Where one turn sends some rows of the set: a few examples, then the rows asked:
loruk: [ 16  23  35  63 -36  37  10 -44   2  35  32 -44 -20   5  -1 -43 -17  17
   8  11  -3  41  -3]
pami: [ 17  19  27  61 -29  31   8 -39  -9  45  41 -37  -6  -6   1 -44 -25  17
  -1 -10   3  49 -11]
zil: [ 21  19  24  64 -31  28  15 -42  -6  39  41 -41  -9 -12   8 -42 -28  13
   1  -4  10  46  -6]
Lov: [ -6 -18 -14 -39  22 -19  19  20   3 -31 -35  35 -33  26   4  10  20  -2
  38  -2 -14 -61  22]
Moma: [-24 -41  -7 -32  -1  -8  22  15  13 -17 -43  25 -19  39 -13  48  24 -16
  24   7   7 -59   3]
bese: [ 17  25  25  67 -22  46   7 -37  -6  28  29 -36  -7  -7   4 -41 -39  17
  10   2  11  36   1]
zekil: [ 19  15  23  68 -32  35  17 -38  -9  38  37 -31   0 -14   5 -45 -20  21
  -4   1   4  45  -6]
sop: [-29   5  -8 -42  31 -20  -4   8   5 -46 -30   8   1  14 -37  27  43   4
  33  11  -5 -49  13]
Konub: [ 16  20  26  70 -26  51  10 -36  -7  31  27 -28   0  -9   4 -43 -27  22
   3   9   4  38  -1]
tuve: [  3 -38 -23 -52   0 -65  33  11  -7  -3  -2  30 -33  12  10  10  41  -7
  10 -21 -13 -36   5]
Sator: [ -3 -27 -31 -42  37 -32  16  28 -24  -5 -16  52   2   4  11  16   1  -1
  15 -46   4 -40   7]
vabi: [ -5  -4  -7 -28  -4  -3  25   2  11 -37 -55  -1 -19  49 -33  52   0 -16
   0  -4  -6 -66  20]
Sazo: [ 13  18  17  62 -36  33  11 -38  -2  40  40 -36  -5  -9   8 -40 -32  19
  -8   7   3  46  -6]
peb: [ 19  23  30  67 -35  37  14 -45  -2  25  31 -44 -20  -5   5 -42 -22  17
  10  13   5  35  -1]
kas: [-24 -48 -24 -30  20 -13  16  27 -10   1 -28  44  14  17  -6  53   1 -15
   6 -34  24 -42 -10]
Vovap: [ 11 -23 -38 -52   3 -46  35 -12   0 -24   3  16 -38  32 -18  40  51 -11
   0 -26  -4  -2 -42]
bido: [-26  -4 -26 -44  50 -33  -6  12 -19 -18  -8  25  33  -9 -29  33  24   3
  13 -32  14 -26  -1]
gebad: [-17 -55 -18 -42 -13 -52  36   9   5   7 -11  23 -14  22  -6  46  39 -20
  -6 -15   8 -33 -15]
vibam: [  3  -7 -28 -38  24   6  21  -4  13 -52 -33  22 -38  51 -24  40  26  -4
  31  -6  -6 -30 -24]
buz: [  8 -13 -48 -39  45  -7  16   8 -16 -29 -15  39  -3  25 -17  47   3  -3
   9 -50  13  -6 -42]
liv: [ 12  26  30  65 -22  52   1 -37  -6  32  26 -33  -6   2  -2 -42 -32  17
  12  -1   4  35  -4]
ter: [-20 -12 -15 -53  11 -70  12  -3  -5 -17   3   3  -1  -3 -30  24  66  -4
   7  -8  -3 -21  -5]
Gobot: [ -2 -12 -26 -34  21 -16  23  14 -22  -3 -28  19  25  19 -24  57 -23 -14
 -26 -58  14 -38  -1]
Toras: [ 12  20  23  64 -40  39   8 -41   3  33  33 -38 -14   0   6 -42 -30  20
  -1  18  -1  41   1]
Bolik: [  3 -23 -18 -45 -26 -65  41  -5   0  -1 -12  -7 -20  25 -25  48  29 -22
 -35 -27  -3 -31  -2]
valuv: [ 10  20  21  66 -31  49   4 -37  -2  34  29 -34  -5  -5   4 -39 -39  20
   1   9   4  40   0]
Loz: [ 19  18  29  68 -38  42  16 -46   0  30  29 -36 -12  -6   1 -45 -14  21
   3  13  -1  38  -2]

sop -> bido
Sazo -> Toras
vibam -> buz
Where do these go?
Sator -> tuve
Loz -> Konub
zil -> peb
Moma -> kas
vabi -> Gobot
pami -> loruk

Where one turn sends some rows of the set: a few examples, then the rows asked:
pib: [  6 -10  -1 -19 -41 -33  41  54  25 -24   2 -29 -30]
fupor: [  3  27  25   5  19  57 -24 -28  -1 -34  10  51 -39]
rozup: [-23  18 -32 -42   1  72 -13 -35  47  -6   3  -1 -37]
Semaz: [-20   7 -32 -44  -8  57 -26 -54  32 -16 -17  19 -48]
gedi: [-17  20  25 -21  24  54 -29 -36  20 -26 -16  34 -41]
rikon: [-10  29  26  -9 -51  -7   1   0 -31  -5 -25  60 -46]
monab: [  9 -25  -5  -4 -48 -20  54  49  45 -32  -7  -3  -2]
fafi: [  1  -6 -59 -10 -48   5  19  27  48 -36  45 -28 -28]
guz: [ 13  -6 -21  -3   4  71   3 -55  14 -31   6  59 -20]
mazuk: [ -1  -6 -38 -30 -30  -7  18  32  42 -25  26 -51 -42]
tafad: [-47  34  19 -47 -26  -9 -34  -6  13 -18 -17   3 -52]
radi: [-15  34  32   8  -3  29 -23 -21 -24 -19  21  64 -38]
Kef: [ 21 -12 -73 -14 -14  17  19  -8  37   6  39 -26 -21]
bosi: [-35  29  -1 -46 -42  10 -26 -19   6  -1 -36  18 -65]
vel: [ -2 -28 -57 -15 -15  11  28   2  46 -28  59 -28 -14]
Kud: [  6  -6  -4  -4  25  60  -3 -46  27 -52  27  44  -8]
Lurup: [ 12  14  26  22 -23  35  38   1 -19  -8  19  79  -2]
Fada: [-43  28  39 -13 -11  10 -30 -22 -14  -2   1  55 -34]
libov: [ 26 -28 -12   8 -29 -27  60  19   9  16   8  21  15]
Fepuf: [ 13  -4 -27 -13 -51  -9  31  52  48 -39   5 -30 -34]
Mun: [ 21   7 -47 -29 -29  -7  16  23  35   6  -2 -46 -44]
neso: [  5 -46 -28   6 -15  -1  54   8  30 -23  55   9  17]
Fiva: [ 24  -4 -10 -13 -38 -35  43  39  18  15 -21 -17 -22]
berik: [-40  41   5 -51 -37  18 -14   4  20  11 -26  -4 -57]
Zadof: [-42  22  35 -31   7  26 -34 -31  12  -9 -21  35 -37]
Gir: [-19  38  39 -13 -50  -4  18  27 -21  11 -17  44 -33]
Kir: [-18  33  49  -5 -37 -21  -5  15 -26 -26  -2  49 -33]
Rike: [ 19   5  16  19 -22  33  20 -22 -25 -23   2  86 -19]
pidu: [ 24 -33 -52   8 -14   6  46  -9  21   9  44  13  14]
Vuvi: [-34  11 -14 -46  11  42 -34 -42  43 -35   2   1 -37]
sobo: [ 11 -34   6   4 -31 -29  64  39  18 -21  19   8   5]
lanap: [ 10   2 -18   2  10  82  20 -38  22 -17  32  50  -4]
gif: [ 15   7  34  23  -5  21  15 -10 -18 -46  25  74  -5]
nukag: [ -7 -43 -21   2 -43 -13  57  23  43 -25  27  17  22]
Zode: [-12 -31 -55   0 -41   3  35  10  44 -27  57   2   5]

Lurup -> lanap
pidu -> Kef
Fada -> radi
Where do these go?
Rike -> guz
Kud -> Vuvi
pib -> sobo
Fepuf -> monab

